Each path below is one point turned by a fixed rotation once a step. After each direction that follows a path, write how fast that rotation turns it, in degrees a step (0 if it stays still).
Each turn is a multiple of 5 degrees from 10 to 175, or 0.
Each row of a path follows its step; steps can be skipped.
Path 1:
step 0: [-1.45  0.44  1.04  0.35 -1.43 -0.78  1.35  1.33  1.13 -0.48  1.73  1.81
  0.43  1.33  0.18  0.28  0.59  1.28 -0.59 -2.52 -0.06  2.80  2.69 -0.52
 -0.68 -2.65 -0.32 -0.24 -0.57  0.76  1.60 -2.80 -1.12 -0.51  1.52  0.70
 -1.10 -1.29 -0.77  1.00 -1.34  0.60  0.42 -1.61 -0.93  2.07 -0.29  0.12
 -3.50  1.04  1.63 -0.83  0.23  0.19  0.86  1.85 -2.62 -1.50 -0.33  1.37
 -1.51  0.13  2.20  0.10  1.92  0.11  0.82  1.73  1.95 -0.79 -0.52 -0.20]
step 2: [-1.53  0.61  1.03 -1.06 -0.95 -1.53  0.11  1.66 -0.97  0.33  0.93 -0.39
  3.32  1.04  2.04  0.48  0.26 -0.25  0.70 -0.20  0.31  1.52  2.71 -1.31
 -0.02  1.03  1.09 -0.83 -0.85  1.64 -0.97  0.23  1.26 -0.67  3.13  1.06
  0.59  1.15  0.96  1.40  2.58  0.59  0.59  0.65 -1.35  0.38 -0.51  0.14
 -0.92 -0.96 -0.39 -2.25  0.54 -1.04  1.21  0.67  1.34 -2.34 -0.10 -0.55
  2.70  0.58 -1.17 -0.24  0.48 -2.20  1.48  1.40  0.78 -0.37  0.80  4.24]
step 3: [ 1.25 -0.36 -0.01  1.01  0.53 -1.11 -0.79  0.82  0.26  0.23  1.02  0.32
 -0.85  1.05 -0.21  0.23 -1.59 -0.64  1.22 -0.39  1.34  0.91  1.82 -1.25
 -0.51  0.75  0.60  2.69  2.66  1.82 -1.26  0.12  0.83  1.04  0.39 -0.38
  0.15  1.31  1.81  2.39 -2.61  0.92 -0.33 -2.47 -1.67  3.31  0.08 -1.63
 -1.39 -0.58 -1.84 -1.18 -0.31  1.79  1.67 -1.37  1.26  1.49  0.22  1.07
 -0.19  0.00  1.09  2.27  0.16 -0.98  1.92  2.96  1.30  1.38  0.33 -1.93]
step 4: [-2.64  2.23 -0.92  1.44 -0.77 -0.05 -0.75  1.10  1.06  1.50 -0.27 -0.40
  0.72  1.03  1.48 -1.28  0.76  0.61  0.27  2.54  0.28  0.44  1.50  1.20
 -1.48 -1.60  0.56  0.77  1.36  1.22 -1.59  0.84  2.33 -0.23 -1.07 -0.21
 -1.88 -2.47  2.89  0.61  0.61  0.61  0.69 -0.57 -1.17 -1.17 -3.04  0.47
 -0.53  1.19  1.22 -0.39  0.86 -1.29  1.97  2.24 -0.50  0.58 -0.82  1.88
  0.34 -0.17 -0.53 -0.54  1.69 -2.44 -0.20 -0.30  2.38  1.73 -2.01 -0.59]
step 5: [-3.21 -0.99  0.75 -0.11 -0.49 -0.95 -2.70  2.00  0.50 -1.27  0.30  0.21
 -0.29 -0.44 -0.04 -1.70 -1.30 -0.77  2.11 -1.43 -3.76 -0.20  0.64 -0.35
 -2.57  1.78 -2.08 -0.70 -0.03  2.67 -0.91 -0.42  2.96 -2.09  2.36  1.12
 -0.07  1.74 -0.05 -0.75 -0.50 -2.45  0.99 -0.66 -0.45 -0.73 -0.20  0.85
 -1.39  0.22 -0.34 -0.20  1.11  0.29  0.34 -1.07  0.45  0.00 -1.25  1.47
  0.93 -0.55  1.90  0.47 -0.33 -0.62 -0.54  2.44 -0.58 -0.14  0.01 -1.66]
step 10: [-1.11  0.38  1.77  1.49 -0.42 -0.61 -2.47 -1.95 -0.32 -0.03  0.58  0.88
  0.24 -2.52 -1.35  0.47  1.11 -2.18 -0.02 -1.61  0.87  2.65 -1.11  1.05
  1.17 -0.96 -2.63 -0.56 -0.41  0.37  0.26  2.26  0.56  0.70 -0.16  1.38
 -0.43 -0.14 -1.22 -2.02  0.16  1.57  0.96 -0.04 -1.34  1.78 -1.31 -0.09
 -0.94 -0.92  2.23  0.95  3.81 -0.27  2.28  1.02 -0.76 -1.66  0.26  0.08
  0.98 -0.48  2.82 -1.08 -0.26 -0.87  2.16 -0.30  0.21  1.30 -0.28 -2.03]
step 11: [-1.18 -3.35  1.98  0.71 -1.54 -1.24 -0.20  0.43  1.11  0.32  0.39  0.04
  2.05  1.18 -0.08 -2.04  0.07  1.99 -0.42 -1.38 -2.17  0.31  1.51  0.59
  1.86  1.13 -2.08 -0.12 -0.45  1.15  1.15 -0.53 -0.54  3.12  1.56 -1.73
 -1.18  1.26  0.99  1.49 -1.38  1.05 -1.59 -0.99 -0.08 -0.71 -1.92 -0.13
 -0.42 -0.57 -0.69  0.75  1.93  1.54  0.55  0.35 -0.36 -1.89  0.78  0.63
 -0.64  2.07  1.79 -0.96 -1.57 -0.01 -0.11 -2.92  1.12 -1.64 -1.73  2.02]
step 12: [ 0.59  1.66 -0.26  0.64  1.23 -1.22  1.06  2.28  1.25 -0.74  1.99  1.98
  0.27 -0.66  1.97 -0.20  1.43  0.73  0.74 -2.42 -1.07  2.25  1.59 -0.89
  0.02  1.95  0.77  1.72  1.42  0.72  1.93  0.47 -1.76 -0.51 -3.02  0.43
 -0.99  0.21 -2.82  1.08  0.62 -0.29  1.02  0.03 -0.97  1.55  1.70  1.52
  1.18 -1.61 -0.20  1.24  2.00  1.10  0.88  0.26  0.55 -0.44  0.49 -0.65
  2.58  0.79  1.55 -0.61  0.56 -1.82  1.77 -0.31  2.48  0.21 -1.20  0.80]
step 13: [ 0.18  1.11  1.33 -0.26  0.33  1.28 -0.68 -1.02 -1.51  0.30 -0.98  0.36
  0.41 -2.32  2.16 -2.53  1.06 -1.04 -2.15  0.21  1.16  1.60  3.23 -1.58
 -0.83 -1.11 -2.11 -0.51  2.21  1.41  0.18 -1.07  0.32  1.73  0.05 -0.76
 -1.19  1.01  0.29  1.16 -0.32 -0.07 -0.60  2.21  0.06 -0.02 -2.76 -0.99
 -2.48 -1.36  0.07 -0.44  0.45  3.23  1.81  1.18  1.66 -0.62  0.37 -0.27
 -0.51 -0.34  0.02 -0.84  1.78 -0.34  2.93  0.75  1.34 -1.97  0.85  0.21]
step 15: [-2.04  1.15  0.45 -0.22 -1.73 -0.97 -1.52  1.41  1.98 -1.06  0.58  0.47
 -1.15 -1.86 -2.12  0.26  1.04  0.36 -0.66  2.11 -2.45 -1.20  1.73 -0.96
 -1.73  1.18 -1.93 -1.00  1.37  0.50 -0.59  0.75 -1.81  0.59 -0.30  0.39
 -0.34  0.62  1.26  1.58  1.40  1.70  0.28 -2.24 -0.03  1.17 -1.60  0.27
  1.35 -0.18 -1.37 -0.39 -0.63  0.39  1.83 -0.59 -0.21 -0.38 -0.79 -0.33
 -0.43  2.55  0.86 -0.76  0.74 -3.94  3.85  1.30  0.50 -0.21  0.12  0.66]
[ 0.45 -0.24 -0.30  0.43 -0.14  0.81  0.34 -0.38  0.32  0.30  0.86  0.13
  0.17  0.09 -0.44  0.35  0.11  0.51 -0.19 -0.09  0.29  0.36 -0.03  0.24
 -0.09 -0.12 -0.17 -0.09  0.58  0.33  0.06 -0.09 -0.36  0.26  0.46  0.18
 -0.09 -0.36  0.13 -0.18 -0.17 -0.29 -0.30 -0.30 -0.52 -0.07 -0.77 -0.24
  0.05  0.73  0.04 -0.07  0.08 -0.34 -0.06 -0.05  0.20 -0.20 -0.11 -0.11
 -0.47  0.11  0.20  0.41 -0.69  0.07  0.34  0.02 -0.32  0.70 -0.35  0.10]
100
[-0.25  0.17  0.60  0.11  0.51  0.29 -0.28 -0.29 -0.29 -0.41  0.30 -0.40
  0.53  0.03 -0.41 -0.36 -0.04 -0.28  0.07  0.33 -0.07  0.25 -0.24 -0.24
 -0.11 -0.64  0.37 -0.30  0.02  0.26 -0.15 -0.55 -0.20 -0.29 -0.22 -0.01
 -0.18 -0.17  0.09 -1.07  0.12 -0.64  0.15  0.67  0.18 -0.10 -0.05  0.31
 -0.11  0.46  0.11 -0.24  0.21  0.02  0.31 -0.80  0.13 -0.27 -0.11  0.38
 -0.11  0.15  0.58 -0.33  0.37  0.16  0.03  0.27 -0.36 -0.39  0.26 -0.02]
85
[ 0.09 -0.19 -0.17 -0.20  0.10 -0.37 -0.01 -0.32 -0.46 -0.01 -0.34  0.52
 -0.71  0.23 -0.25 -0.39  0.05  0.03 -0.63  0.16  0.14 -0.17  0.43  0.24
  0.38 -0.37 -0.19 -0.25  0.25 -0.21 -0.63 -0.38  0.03 -0.52  0.44  0.62
  0.13 -0.10 -0.59  0.16  0.20 -0.31  0.25 -0.09  0.52  0.17 -0.51  0.40
 -0.27  0.65 -0.02  0.58  0.22 -0.09  0.30  0.17 -0.06  0.17 -0.71 -0.22
  0.20 -0.35  0.26  0.11 -0.41 -0.41 -0.40  0.10  0.31 -0.37 -0.13 -0.22]
80
[-0.41  0.34 -0.08 -0.09  0.48 -0.31 -0.17 -0.47 -0.11  0.12  0.05 -0.10
  0.28 -0.10 -0.31 -0.36 -0.33  0.10  0.09 -0.65  0.48 -0.39  0.27  0.07
 -0.07  0.52 -0.54 -0.17 -0.15 -0.03 -0.21 -0.58 -0.37  0.45  0.41 -0.57
  0.13 -0.40 -0.19 -0.02 -0.06 -0.44 -0.56  0.57 -0.36  0.43  0.72  0.27
  0.27  0.45 -0.12  0.06 -0.01  0.01 -0.53  0.37 -0.29  0.12 -0.23  0.06
  0.61  0.36 -0.06  0.46  0.34 -0.39  0.22 -0.48  0.05  0.27 -0.01  0.22]
70
[-0.57  0.38 -0.06 -0.04 -0.16  0.58  0.17  0.19  0.08 -0.16 -0.55  0.26
 -0.55  0.04  0.22 -0.03  0.19  0.19  0.67  0.48  0.25  0.09  0.11 -0.26
  0.00  0.31  0.08  0.51  0.36  0.34  0.03 -0.42  0.29  0.06  0.20 -0.15
  0.41  0.18  0.37  0.48 -0.47 -0.47  0.47  0.14  0.35 -0.25 -0.28 -0.03
  0.36  0.25 -0.43  0.03  0.44 -0.04 -0.48 -0.08  0.69 -0.07 -0.19 -0.06
 -0.11 -0.11  0.00 -0.33  0.52 -0.93  0.31 -0.13 -0.67  0.23  0.09 -0.22]
35
[-0.57 -0.64 -0.25  0.15  0.16  0.30  0.34 -0.04  0.54 -0.03  0.26  0.10
  0.33  0.50  0.06  0.24 -0.62 -0.66 -0.64 -0.18  0.47 -0.05 -0.09 -0.49
 -0.17  0.16  0.39  0.54 -0.49  0.19 -0.20 -0.21  0.66  0.46  0.05  0.82
  0.23 -0.53  0.28 -0.01 -0.27 -0.06  0.08 -0.09 -0.31  0.15  0.11 -0.01
  0.04 -0.36  0.06 -0.15 -0.18 -0.08  0.02  0.25 -0.13 -0.27 -0.72  0.35
  0.36 -0.19 -0.06 -0.28  0.05 -0.13 -0.07  0.34 -0.07 -0.51 -0.47 -0.19]
10
